128 stands for zero in the data rows.
Each row has a hidden score. How much does it go up from the first row of each pair to the second? 10 means little or no change, 20 a big rise and 0 a big fall. The score is a weighted sum of the row's numbers plus the product of two more (or one squared), each taken from its middle value.
115 95 121 122 138 116 148 116 79 168 101 132 138 99 103 139
157 157 143 143 110 108 79 169 172 67 133 162 110 123 156 117 ~ 13
160 128 132 138 100 131 172 129 132 101 136 144 67 130 85 134
157 128 137 143 108 118 169 131 128 102 146 148 76 122 84 135 ~ 11
84 116 141 96 110 135 119 136 130 115 120 137 107 114 146 124
110 166 118 129 154 115 78 95 111 154 127 89 174 136 124 140 ~ 2
175 165 134 141 104 125 80 162 153 116 134 179 148 85 141 125
164 159 115 139 118 129 90 129 150 97 124 102 145 147 163 94 ~ 10
113 132 128 130 152 124 124 121 110 153 102 117 125 143 144 127
169 94 132 135 94 154 199 171 171 87 154 162 61 125 81 137 ~ 6
99 84 146 95 95 162 135 172 170 107 146 161 115 108 131 134
172 129 145 140 102 147 121 196 197 94 148 208 114 108 163 117 ~ 9
115 59 129 130 137 125 187 156 116 149 119 160 114 115 104 153
117 134 125 129 139 125 126 117 112 152 111 118 140 138 146 119 ~ 11
125 174 125 129 127 140 129 87 141 102 153 70 87 177 88 131
115 133 130 133 149 120 127 123 105 150 105 123 133 136 147 129 ~ 9
119 76 104 111 144 152 149 130 110 175 103 123 173 131 156 109
80 101 128 142 185 81 115 132 85 150 84 108 132 151 134 147 ~ 9
75 101 141 146 190 72 117 140 85 147 94 108 132 150 144 158
104 74 123 131 167 125 146 162 104 187 104 143 160 117 120 162 ~ 9
89 110 129 135 180 96 127 117 68 193 85 125 159 134 140 146
105 58 142 133 150 115 189 168 118 143 117 169 104 119 119 157 ~ 8
176 129 139 137 92 150 116 192 196 91 147 205 115 112 167 116
108 98 121 127 146 108 151 121 75 166 102 134 136 105 94 151 ~ 12
174 166 122 130 88 144 92 130 165 99 124 167 135 109 183 79
99 83 149 97 97 155 129 181 165 111 148 157 128 89 114 144 ~ 8
150 161 139 150 147 123 111 139 132 139 103 149 112 156 148 131
92 106 119 131 179 96 121 124 65 201 91 125 166 117 124 158 ~ 9
109 169 149 138 141 110 133 106 139 99 171 90 100 156 102 148
155 129 138 144 107 119 170 138 130 99 137 147 63 128 84 139 ~ 5
167 198 125 132 101 125 45 114 159 106 147 149 182 98 140 120
132 173 114 125 121 146 122 86 143 102 160 62 103 175 91 129 ~ 10
105 163 113 123 149 123 94 80 116 143 115 84 150 164 145 120
145 106 144 122 117 164 186 169 168 100 164 117 66 155 78 149 ~ 10
178 201 79 119 104 168 65 58 143 131 134 76 206 142 174 62
87 108 139 138 187 90 129 126 68 192 86 128 152 130 144 155 ~ 9
146 141 129 127 105 147 149 115 134 112 155 94 97 139 91 125
109 132 138 136 156 113 122 137 104 157 111 127 134 135 135 140 ~ 9
125 97 137 128 141 144 138 170 143 146 133 146 136 126 118 146
161 128 134 139 105 125 175 129 131 95 142 145 78 125 101 129 ~ 15
107 154 102 72 85 159 56 82 134 123 160 86 203 82 117 106
84 122 119 138 167 98 131 84 87 148 99 111 116 154 115 147 ~ 12
144 175 102 113 102 169 121 63 148 97 154 49 116 171 102 96
147 126 149 149 114 109 180 140 128 96 143 159 61 126 100 140 ~ 12
111 129 84 115 125 135 125 46 96 142 118 85 167 136 145 92
151 193 109 147 138 131 77 87 141 126 120 100 152 171 167 103 ~ 1
112 165 114 126 156 127 80 87 110 149 120 90 166 144 123 133
81 148 129 98 117 133 81 101 136 114 136 110 141 123 127 131 ~ 12
110 129 138 136 160 115 128 131 104 152 98 123 110 150 136 136
109 74 127 128 165 132 148 154 103 185 110 143 159 123 133 148 ~ 9
124 98 139 126 138 144 145 166 143 142 130 142 130 136 135 140
158 110 132 115 99 177 172 159 165 106 170 115 98 132 67 143 ~ 11
170 127 119 132 89 122 135 138 145 71 152 113 103 106 63 130
109 60 136 133 142 114 179 172 115 153 133 168 139 92 96 171 ~ 10
108 131 140 135 151 113 128 124 107 151 113 125 134 138 156 126
189 131 137 128 82 155 101 189 195 98 167 204 164 72 150 120 ~ 5
107 126 131 137 147 108 108 137 123 117 111 100 115 154 134 131
114 93 120 129 132 93 122 129 91 130 125 110 159 84 82 147 ~ 8
120 133 119 121 131 129 124 107 114 148 121 117 150 130 170 104
156 129 132 141 97 130 172 125 135 99 140 143 71 126 93 131 ~ 8
137 141 142 131 120 137 159 128 138 110 154 100 88 146 91 133
146 107 147 132 113 167 180 172 171 100 162 119 65 157 78 145 ~ 4
170 162 128 135 90 121 65 164 171 69 147 152 145 94 150 107
109 96 125 128 143 105 148 121 79 170 102 132 138 104 96 152 ~ 10
159 163 130 142 140 126 104 137 129 144 119 138 140 135 145 122
169 165 139 138 104 126 87 157 155 112 136 182 142 93 153 122 ~ 10
109 132 138 133 151 109 124 128 107 149 119 130 137 131 147 137
116 89 136 88 83 162 110 176 158 123 170 154 173 51 95 143 ~ 5
166 92 139 139 96 146 192 178 166 93 157 167 68 121 68 150
105 88 133 89 87 167 133 167 164 108 154 154 133 90 127 120 ~ 13
123 171 130 133 132 142 132 90 144 105 147 68 83 187 95 137
153 159 136 154 139 110 89 151 145 101 129 117 137 140 141 127 ~ 8
161 160 136 144 101 121 81 159 178 63 132 158 118 121 167 108
93 117 134 91 97 147 113 123 132 112 123 131 120 113 144 106 ~ 19
156 126 128 138 107 116 151 137 151 65 145 118 70 131 74 129
106 164 116 130 150 124 90 81 116 145 117 89 149 161 150 121 ~ 14
158 160 146 143 115 123 96 154 160 103 120 189 105 122 172 115
160 163 147 142 102 116 99 149 166 95 138 194 136 106 198 104 ~ 12
183 130 133 133 85 156 107 186 193 98 152 202 139 90 150 121
160 164 143 141 109 117 92 154 155 104 139 186 134 100 169 114 ~ 15
81 116 158 101 116 122 114 146 126 122 139 146 121 98 140 136
152 161 136 154 144 118 113 134 131 134 117 144 125 147 165 114 ~ 1
181 95 129 128 86 162 180 170 166 101 168 160 102 98 52 151
144 145 133 126 111 155 155 117 137 111 149 91 91 149 99 117 ~ 17
104 95 127 127 143 104 156 113 78 160 101 136 126 109 118 140
123 116 77 102 131 151 121 64 80 184 95 89 211 120 184 74 ~ 12
156 193 106 139 136 133 75 91 138 130 123 99 161 157 155 105
152 164 118 139 109 126 138 88 142 93 146 109 91 149 91 123 ~ 12
126 86 126 80 74 172 107 166 161 124 165 145 181 50 89 139
85 121 120 135 163 94 135 85 90 150 99 118 120 150 105 151 ~ 14
130 175 123 123 118 142 126 84 141 102 163 64 116 161 95 128
147 157 140 155 145 104 93 151 141 99 123 123 122 149 147 128 ~ 8
163 131 126 141 98 135 170 126 140 95 139 139 75 124 99 120
129 173 120 127 121 145 127 86 144 101 152 66 93 176 85 127 ~ 9
144 143 128 122 107 152 159 116 138 108 148 87 84 153 103 120
112 130 90 114 130 132 121 54 92 145 106 84 167 133 123 99 ~ 9
135 81 105 108 145 142 97 160 93 208 135 126 254 41 69 172
99 94 126 131 134 81 145 118 96 111 130 119 142 106 154 115 ~ 16
150 143 126 119 108 154 141 121 133 121 157 91 118 122 69 139
119 60 122 122 131 132 182 152 123 148 117 150 124 111 108 147 ~ 8
148 159 143 149 147 111 111 143 132 136 121 144 135 141 161 125
151 158 144 148 151 110 109 143 129 143 123 150 134 131 154 138 ~ 10
169 164 134 135 102 134 85 146 160 110 132 178 128 98 163 109
83 118 142 100 109 135 120 134 133 120 124 138 110 113 146 126 ~ 11
179 166 132 131 93 130 80 146 155 110 139 174 154 87 152 107
104 84 138 95 93 163 133 172 169 105 144 157 117 104 132 129 ~ 6
104 163 114 131 156 122 95 85 114 145 109 87 140 171 143 124
86 105 133 137 190 91 131 124 61 187 83 128 149 135 142 157 ~ 11
92 142 101 128 171 111 87 67 75 186 97 79 192 143 135 133
110 112 96 114 149 136 127 78 76 184 86 100 183 129 175 93 ~ 10
160 110 123 114 89 189 177 150 175 98 167 104 93 145 85 118
171 128 132 138 123 148 125 172 167 131 145 158 148 125 140 131 ~ 10
90 159 145 142 175 89 100 103 111 140 133 112 145 154 156 144
157 112 128 121 94 179 177 155 174 104 176 113 96 136 91 128 ~ 4
103 95 123 125 146 100 161 110 79 153 100 137 127 117 131 133
172 165 113 133 120 139 99 115 131 135 129 127 175 119 166 90 ~ 10
182 96 133 128 87 156 170 172 164 105 176 162 111 75 38 160
102 74 128 131 167 124 146 158 107 181 105 145 154 128 135 150 ~ 9
84 151 113 93 99 153 87 78 136 105 136 95 135 140 147 98
145 160 128 137 109 117 145 94 143 87 149 117 86 145 95 132 ~ 11
153 108 134 121 100 175 183 156 171 104 166 115 81 146 82 133
156 156 125 148 139 117 90 141 149 100 123 113 127 153 158 113 ~ 10
143 157 144 155 148 97 95 159 146 97 128 127 116 153 158 128
184 168 100 127 101 160 92 103 133 140 125 117 185 114 169 76 ~ 8
145 142 128 125 113 149 155 120 134 112 145 90 85 155 86 129
137 141 135 125 116 148 152 122 139 115 150 98 88 144 90 135 ~ 10
115 130 130 127 149 123 125 119 108 151 113 121 143 138 163 110
74 115 160 103 119 114 124 140 127 117 140 153 113 105 157 134 ~ 19
150 160 122 140 107 133 145 86 140 92 139 114 84 157 88 124
122 170 127 132 133 141 130 87 140 104 147 70 83 184 79 140 ~ 9
150 122 138 145 108 106 157 146 148 57 153 125 68 135 93 132
93 106 120 129 168 100 113 112 89 149 95 89 155 143 155 119 ~ 8
102 115 120 89 77 146 95 120 152 76 140 102 148 97 153 89
138 100 119 117 125 158 128 158 139 148 145 133 169 106 125 127 ~ 4
122 97 138 128 143 142 139 166 139 148 128 143 129 132 121 149
178 129 143 134 92 150 119 187 196 93 144 199 117 108 167 117 ~ 11
159 161 145 143 110 124 98 156 158 103 123 188 114 118 168 111
99 75 133 135 176 120 156 155 108 177 101 144 138 139 142 149 ~ 9
104 162 123 131 162 115 97 90 111 147 107 90 138 170 135 136
150 126 148 147 116 109 178 138 135 99 142 153 62 124 90 145 ~ 12
155 142 123 116 98 143 111 143 147 89 179 70 144 98 44 144
134 141 145 128 123 135 161 135 135 110 151 101 85 146 86 142 ~ 16
138 160 132 149 122 108 148 102 140 87 152 126 78 154 94 140
165 194 116 134 92 143 62 99 168 93 133 140 145 132 176 88 ~ 11
90 92 145 138 161 79 167 134 77 153 113 153 120 111 122 161
146 193 118 150 150 115 76 101 139 132 128 110 156 159 155 124 ~ 9
167 129 136 144 132 145 127 182 165 132 140 163 132 134 138 138
95 87 127 136 156 82 139 137 93 124 104 120 106 128 101 158 ~ 10
88 123 117 131 161 102 131 84 90 146 99 107 121 155 106 146
92 162 136 141 163 95 102 95 112 138 134 107 145 159 160 137 ~ 14
80 123 128 142 169 85 136 93 87 148 106 116 116 153 119 154
103 126 104 123 150 109 107 77 82 159 114 102 170 112 82 150 ~ 10
124 61 125 122 133 136 171 158 114 155 125 153 144 91 85 153
101 128 100 118 141 119 127 62 90 150 106 97 143 142 124 117 ~ 15
77 140 121 138 183 80 99 76 81 175 111 100 195 139 169 134
165 129 130 140 98 134 167 123 134 98 137 141 83 120 85 127 ~ 4
94 102 116 136 175 87 100 133 80 157 94 96 165 122 118 148
117 131 131 126 145 125 117 129 104 160 108 121 143 133 134 130 ~ 16
134 143 135 127 123 140 154 125 135 113 147 98 75 152 82 138
82 106 138 140 184 86 136 121 70 181 79 131 146 145 162 143 ~ 10
113 129 133 129 143 116 127 116 109 153 108 122 133 143 156 119
185 131 113 133 111 163 111 166 165 138 149 144 174 103 129 116 ~ 7
101 93 128 131 148 107 161 116 80 156 93 138 112 123 112 143
169 165 141 133 99 128 89 149 155 105 136 186 141 94 168 108 ~ 14
169 162 132 141 96 113 68 160 173 70 145 156 147 96 154 112
101 90 128 133 154 91 137 131 97 123 105 117 115 125 97 147 ~ 9
153 177 97 108 90 168 111 60 144 105 175 49 156 142 102 96
157 160 126 147 131 113 78 142 145 105 128 110 147 131 137 126 ~ 5
176 97 127 136 90 155 189 165 170 90 158 160 80 113 77 140
97 126 104 121 144 108 125 68 89 146 112 101 148 137 128 124 ~ 15
123 95 138 134 146 138 148 167 144 143 133 149 123 135 135 144
145 191 125 148 151 123 78 104 139 130 115 114 130 180 153 128 ~ 10
181 132 114 128 107 169 132 154 174 124 139 143 156 132 167 98
180 166 103 128 111 148 86 119 130 145 130 117 189 107 145 97 ~ 12
186 166 112 121 74 141 58 142 177 69 148 134 172 86 164 83
133 138 141 131 113 139 160 129 135 112 157 103 85 145 104 135 ~ 13
153 129 139 139 107 118 176 134 134 98 140 149 61 130 96 136
81 110 145 104 108 116 104 151 153 78 141 118 110 109 139 123 ~ 13
149 99 114 112 111 162 117 156 137 155 147 128 199 82 108 134
67 148 147 110 128 114 92 108 136 109 139 120 122 131 149 134 ~ 19
82 118 151 102 111 123 117 140 125 117 130 145 121 105 140 130
107 146 78 108 149 143 94 37 84 174 95 58 200 155 180 76 ~ 4
97 92 133 137 154 100 163 123 79 156 91 140 104 129 112 148
146 143 125 119 109 158 150 117 138 115 146 90 90 148 82 129 ~ 11
160 160 128 139 129 127 110 122 138 136 118 133 135 139 174 99
159 193 117 133 108 135 67 107 167 93 136 143 145 131 177 99 ~ 8
85 119 150 101 110 126 113 137 129 118 141 148 118 101 148 126
88 124 121 133 161 94 137 79 90 147 105 109 128 149 129 138 ~ 6
163 127 162 143 110 135 123 206 195 89 151 217 107 111 166 136
92 109 121 129 174 106 127 107 67 190 79 121 157 139 144 135 ~ 10
151 141 129 119 106 155 144 116 132 118 158 88 114 124 80 130
165 129 116 136 91 130 148 130 151 60 148 109 80 129 83 119 ~ 4
103 165 116 124 146 116 99 82 117 140 125 88 160 156 169 108
94 69 139 139 182 114 155 166 108 179 95 150 131 142 133 161 ~ 6
156 143 117 109 90 166 143 113 131 115 152 81 121 130 83 113
111 165 119 125 151 121 83 85 109 153 118 85 165 144 123 136 ~ 6
151 193 137 146 122 112 69 118 166 95 138 159 129 134 169 114
90 109 127 131 184 98 126 120 67 194 84 124 162 130 136 151 ~ 6
144 137 124 125 105 143 132 130 150 75 159 68 91 148 78 128
81 106 141 139 186 82 134 126 67 190 87 135 143 137 153 151 ~ 11
108 97 119 121 128 105 160 97 86 150 118 135 156 103 157 111
161 126 131 136 97 125 169 131 133 101 146 143 87 116 93 126 ~ 7
112 97 107 121 127 125 158 97 85 154 97 118 126 125 128 114
141 158 130 145 120 111 146 99 138 94 150 119 91 144 88 142 ~ 11
